In the rows, zero is written as 128.
Rotation paths and how fast each direction turns (degrees per step):
Each turn is a multiple of 5 degrees from 10 to 175, or 0.
Each row of a path follows its step; steps can be skipped.

step 0: [124 129 125 144 125 135 118 121 129 134 125 133 136 117 125 139 127 127
 126 118 125 136 129 121 129 127 134 125 132 127 130 148 123 119 137 126
 121 123 127 130 118 126 120 126 129]
step 6: [120 123 135 133 119 139 136 124 138 133 129 138 138 136 130 132 131 120
 137 123 132 130 134 125 130 128 136 128 120 137 128 133 116 121 129 131
 135 129 141 136 133 126 127 130 121]
step 7: [125 126 134 129 127 137 123 120 126 136 135 127 121 121 135 125 131 139
 123 122 112 131 132 121 124 129 144 118 124 126 131 128 132 118 126 127
 126 119 133 116 140 133 121 130 132]
step 8: [113 127 138 133 137 126 131 134 127 130 119 138 124 122 115 130 135 120
 123 119 118 129 127 139 123 130 127 128 123 138 122 141 129 131 133 128
 134 128 127 114 128 130 129 123 131]
step 9: [115 125 120 133 131 128 131 129 121 133 134 129 134 118 136 139 132 134
 133 122 132 123 135 135 131 127 135 125 129 132 126 135 124 124 135 126
 128 140 145 140 136 132 138 135 125]
step 12: [118 131 126 142 138 129 119 131 131 125 127 133 136 123 134 133 127 126
 132 120 123 135 126 130 127 133 129 127 116 122 130 135 127 114 129 123
 138 135 130 130 118 136 133 140 117]
step 14: [124 123 130 131 134 132 125 132 146 121 136 129 123 140 116 130 132 128
 127 122 117 125 136 135 126 126 139 123 131 122 128 131 129 125 130 128
 134 129 129 123 139 119 142 125 130]
step 15: [113 135 124 136 135 136 125 131 121 124 135 127 124 135 123 136 135 124
 124 118 132 121 134 123 133 130 129 125 119 128 134 128 125 113 137 125
 124 135 131 122 126 136 113 131 121]
[125 127 127 130 130 128 124 133 128 130 124 125 127 126 127 129 131 130
 126 129 127 131 125 127 127 129 127 130 126 127 127 128 127 126 129 127
 125 127 126 129 128 130 126 124 126] | 95
[128 127 132 126 128 130 127 129 128 131 129 127 129 134 125 130 128 128
 128 129 130 126 127 126 132 129 129 130 127 126 126 127 127 128 130 129
 125 126 127 129 130 129 127 134 129] | 80

step 3: [131 129 126 137 129 123 116 122 127 120 132 135 127 129 119 128 135 130
 126 141 120 115 124 119 130 131 123 135 129 138 128 116 131 116 125 125
 129 117 115 121 131 127 127 130 137]
step 5: [142 129 129 137 119 117 125 129 126 118 130 132 128 129 122 133 128 131
 137 141 121 126 135 128 131 131 125 118 131 124 117 123 144 134 133 121
 133 121 121 131 119 124 124 139 127]
step 8: [128 133 127 129 121 124 124 131 120 133 125 134 143 117 114 125 123 126
 123 129 127 127 130 136 126 121 127 118 141 131 132 119 138 126 121 118
 118 131 120 134 138 119 129 130 136]
step 9: [146 127 128 128 113 123 118 121 128 140 126 129 132 121 128 130 127 129
 132 129 121 120 141 130 128 129 130 128 136 135 122 116 135 116 132 127
 128 124 127 136 143 131 128 131 129]
step 11: [137 129 122 131 134 123 123 133 131 138 120 141 136 127 131 129 119 133
 127 136 137 122 138 126 136 127 115 132 131 128 117 127 142 126 118 126
 130 119 126 119 130 134 127 135 128]
step 12: [129 132 127 129 138 117 122 133 128 132 128 136 136 126 115 124 126 133
 129 122 129 119 137 130 132 124 126 134 129 124 114 120 133 130 123 130
 139 120 117 129 129 118 140 123 141]
step 15: [139 129 122 121 128 124 137 127 127 123 128 134 133 123 122 123 125 130
 129 140 124 110 125 135 138 126 126 132 121 131 126 136 131 110 129 121
 125 118 121 131 135 122 122 133 129]
step 16: [144 131 134 130 137 127 134 125 127 126 126 128 134 125 121 129 126 135
 124 134 118 120 129 137 137 126 122 122 123 134 114 119 130 126 133 117
 129 139 111 132 126 128 122 126 134]
[128 129 124 133 125 130 127 127 130 129 130 127 132 128 129 125 129 129
 129 131 128 130 126 126 127 128 127 128 127 128 128 127 130 131 132 129
 124 130 130 130 130 126 131 130 129] | 25
[128 128 128 130 131 128 128 128 127 122 127 127 124 129 128 126 130 128
 131 129 126 127 127 130 127 128 124 125 126 130 127 132 128 129 129 128
 129 127 126 131 130 124 125 128 127] | 35

step 3: [134 120 128 127 124 119 126 120 131 135 126 136 123 125 132 131 129 129
 122 136 125 126 137 119 138 129 142 121 127 118 131 127 124 126 127 112
 130 125 123 127 127 131 134 127 112]
step 6: [128 139 122 129 127 112 131 130 136 130 120 131 136 128 129 139 130 129
 130 123 123 125 130 136 130 128 132 142 122 129 132 122 132 128 130 127
 133 113 120 124 131 131 124 116 117]
step 8: [139 122 136 127 125 124 127 135 116 131 121 126 125 132 131 122 130 130
 128 129 112 133 137 125 132 131 130 140 128 115 131 122 132 125 118 122
 124 127 117 122 117 125 130 133 126]
step 11: [144 120 120 140 121 121 134 128 137 133 130 130 127 127 128 134 132 125
 129 136 134 130 131 138 132 128 138 126 129 123 128 119 132 121 126 119
 139 125 120 121 129 122 124 123 125]
step 12: [131 133 131 121 128 131 129 117 133 123 131 131 128 123 135 129 144 124
 133 134 129 125 135 121 132 126 126 122 129 110 128 126 120 125 122 130
 127 123 126 126 136 136 115 117 122]
step 14: [121 135 126 130 125 113 126 128 131 123 121 129 119 127 121 132 121 126
 136 123 120 129 122 129 127 145 133 131 121 113 124 116 131 129 127 131
 129 126 126 124 134 121 127 120 120]
step 15: [126 131 122 122 126 126 125 136 130 130 123 126 135 132 130 134 132 125
 128 140 122 120 123 125 132 134 128 131 107 121 135 137 125 133 129 120
 130 134 123 125 121 141 129 125 116]
step 18: [140 133 123 134 135 120 130 112 125 126 126 136 139 134 132 128 126 122
 126 135 122 137 128 122 134 121 122 138 125 122 123 141 132 135 133 129
 131 120 122 122 125 125 128 123 125]
[128 128 127 130 127 131 131 123 129 128 130 131 127 127 129 126 127 130
 128 129 132 130 128 127 131 127 130 125 128 127 130 124 130 128 130 130
 130 126 128 130 129 130 127 127 125] | 45
[127 128 131 129 127 128 126 126 129 129 128 128 123 127 129 130 128 126
 130 130 130 126 128 129 128 130 127 126 127 126 126 129 125 124 129 124
 132 129 128 129 133 128 128 128 131] | 35

step 0: [129 128 137 122 131 128 124 121 128 122 133 125 131 137 137 133 113 131
 132 134 132 119 128 132 120 133 123 128 126 124 121 119 136 118 124 123
 125 132 125 120 126 135 111 130 126]
step 3: [141 126 126 126 130 125 124 132 136 130 127 132 127 130 129 136 126 127
 129 130 136 126 132 139 125 117 127 122 123 125 133 124 121 131 121 134
 113 123 123 121 140 124 122 140 118]
step 5: [129 117 138 137 124 129 136 120 120 126 138 138 128 124 124 131 129 134
 126 125 129 128 130 128 122 123 133 134 123 126 126 118 131 127 120 135
 131 137 137 122 135 139 117 121 120]
step 7: [136 130 126 111 126 124 128 121 125 119 123 131 123 140 125 136 130 132
 122 136 126 112 131 123 126 128 126 128 125 123 122 126 125 134 130 125
 132 122 139 133 140 122 121 126 122]
step 9: [118 133 132 132 133 138 136 124 123 121 123 142 138 129 130 133 118 128
 131 128 128 125 125 134 119 113 125 116 119 133 134 133 130 127 126 129
 127 123 136 125 137 122 131 132 124]
step 10: [135 131 132 133 130 127 144 122 128 126 125 133 131 127 135 131 127 130
 133 140 129 134 133 124 130 119 134 126 130 125 123 127 137 126 114 132
 125 120 134 127 148 130 135 127 132]
step 13: [122 112 132 121 125 136 138 128 130 132 123 137 118 139 140 137 128 132
 130 127 120 125 130 129 126 127 129 128 119 125 130 129 134 134 131 132
 136 135 122 136 138 131 130 124 121]
step 16: [125 125 134 135 122 131 135 115 119 117 138 115 123 126 141 129 123 133
 120 133 128 124 131 133 114 129 130 120 125 130 123 125 133 129 119 129
 129 124 124 130 131 130 128 135 118]
[129 126 127 123 129 130 126 129 127 130 125 130 128 130 130 125 128 132
 126 129 126 128 130 126 128 128 126 131 131 128 129 130 127 131 129 127
 127 131 130 129 126 127 128 131 124] | 65
[129 124 131 127 129 129 129 128 125 126 130 127 126 126 131 124 132 126
 129 130 130 127 129 131 129 129 130 128 128 126 128 129 131 129 129 129
 125 132 125 123 128 129 127 126 126] | 130
[126 130 124 128 130 126 131 128 126 125 126 127 129 129 128 126 124 128
 126 133 127 128 128 126 128 126 129 124 129 130 128 128 129 124 128 125
 126 127 126 126 127 128 128 128 126] | 45
[129 129 125 129 127 130 124 128 128 127 127 126 132 126 130 126 128 127
 129 129 129 131 126 132 127 124 130 129 129 129 126 131 127 128 125 131
 130 126 128 129 130 129 129 126 123] | 60
[129 128 125 130 126 131 129 131 129 129 130 123 127 129 128 130 127 130
 128 126 131 126 132 129 129 127 126 129 127 128 129 125 128 127 125 126
 128 131 125 129 126 128 128 128 124] | 25

step 1: [126 126 128 122 130 129 133 124 118 133 136 133 139 129 131 122 126 120
 128 135 126 136 135 130 116 132 131 121 122 133 137 142 125 134 132 141
 131 120 130 117 129 134 132 128 132]
step 5: [128 126 129 132 126 125 122 118 130 133 121 126 139 129 136 130 136 122
 117 132 130 141 126 140 125 129 126 131 119 119 139 119 124 120 127 129
 133 130 114 123 133 130 131 132 130]
step 6: [126 119 125 131 121 125 126 133 132 129 127 133 129 123 119 132 140 129
 136 143 120 142 135 125 142 125 131 131 121 127 126 131 129 127 135 135
 138 125 122 130 117 135 126 134 129]
step 7: [125 130 133 122 120 133 142 117 132 125 135 124 123 128 130 144 130 131
 136 126 136 131 129 128 122 119 135 119 125 129 128 125 134 132 124 130
 138 113 126 123 122 123 121 134 127]
step 10: [114 134 132 122 119 125 119 127 127 127 139 129 122 128 127 130 134 131
 135 136 127 134 125 128 112 125 123 122 128 122 127 129 132 125 120 129
 123 137 120 132 124 143 123 134 135]
step 11: [119 128 130 134 127 116 121 134 146 130 122 128 119 127 131 134 139 127
 129 125 136 128 129 121 133 123 137 123 130 130 125 124 123 124 117 129
 130 122 123 128 139 128 136 137 129]
step 13: [115 137 137 117 123 129 144 127 124 125 126 130 133 135 129 118 123 131
 125 131 119 124 125 117 120 129 123 128 128 128 128 119 127 124 125 137
 123 118 132 127 136 131 129 138 132]
step 16: [124 142 133 122 127 128 126 126 114 136 122 127 131 117 133 126 122 131
 124 118 136 132 129 132 122 126 135 112 125 120 122 127 126 127 121 137
 126 128 126 119 133 128 140 129 124]
[129 125 128 129 130 128 130 129 123 124 129 133 125 129 130 127 130 128
 129 127 125 129 128 129 130 125 128 125 129 129 130 130 128 128 129 126
 127 127 130 126 124 129 128 130 131] | 125
[132 131 124 129 124 130 128 129 130 129 129 129 128 127 129 126 126 127
 127 126 128 126 129 130 129 129 127 124 131 126 131 125 130 128 129 129
 130 128 132 126 130 128 130 128 128] | 90

step 0: [123 137 127 122 126 129 127 119 122 133 126 129 118 139 128 132 123 141
 130 117 133 118 117 135 132 127 129 123 123 132 129 114 125 133 130 133
 123 130 117 127 121 130 127 129 118]
step 1: [122 123 123 128 126 133 133 130 133 119 117 121 138 130 146 137 124 123
 118 118 120 129 136 135 124 130 129 129 129 132 125 132 118 135 131 127
 128 138 132 132 122 126 123 134 134]
step 4: [140 128 125 127 142 129 114 123 126 130 138 126 127 131 131 133 137 127
 130 135 124 122 134 128 141 130 126 142 123 129 130 126 125 125 128 128
 131 120 136 118 129 122 130 119 134]
step 9: [134 123 125 118 127 116 130 125 119 127 141 137 131 132 129 131 132 130
 129 131 119 138 131 132 125 127 137 129 122 125 128 126 119 142 135 113
 129 132 138 128 127 128 125 124 124]
step 12: [119 123 124 126 146 125 134 128 127 120 118 127 130 130 119 133 139 125
 132 129 138 132 127 133 137 137 122 124 120 136 128 135 138 123 129 123
 127 123 120 128 123 131 134 121 133]
step 15: [141 132 126 126 117 121 129 128 129 122 128 127 127 123 114 120 122 131
 133 132 128 132 129 136 118 139 133 132 137 125 127 123 118 121 133 132
 135 130 120 119 138 134 125 124 123]
step 16: [129 136 129 126 119 125 128 134 128 122 146 124 126 136 138 127 128 124
 127 130 140 120 133 115 126 121 123 127 126 125 121 134 129 133 132 120
 127 134 120 137 136 131 123 118 134]
step 19: [123 128 120 126 139 132 132 116 128 125 126 131 134 129 125 123 137 134
 119 122 125 126 130 130 122 130 127 126 123 117 134 119 122 126 133 132
 116 132 119 134 119 112 131 131 130]
[131 130 129 125 131 127 127 127 130 129 125 131 126 128 127 124 127 129
 128 126 131 124 131 131 128 126 129 132 129 129 131 127 130 128 129 129
 126 126 127 127 127 126 128 125 129] | 170
[125 132 128 127 132 129 125 127 126 127 130 128 129 128 127 124 129 129
 128 129 129 127 127 125 128 130 129 126 131 131 123 130 128 127 130 128
 126 129 127 126 130 129 128 129 130] | 85
[128 127 124 127 129 132 126 128 128 129 130 133 125 128 128 131 129 130
 129 127 124 125 125 131 128 129 130 126 130 128 128 130 128 130 127 128
 130 128 128 128 126 126 124 129 129] | 80
[129 130 126 130 128 124 125 127 131 129 132 127 127 127 127 130 127 127
 126 129 125 127 131 129 123 126 130 128 127 129 128 128 131 128 128 127
 129 129 131 129 131 132 127 125 129] | 55
[130 128 128 127 129 127 129 127 128 126 129 124 126 126 127 129 126 130
 127 126 132 128 126 127 127 130 128 128 130 126 130 132 129 128 129 129
 133 126 131 123 126 129 128 128 129] | 135
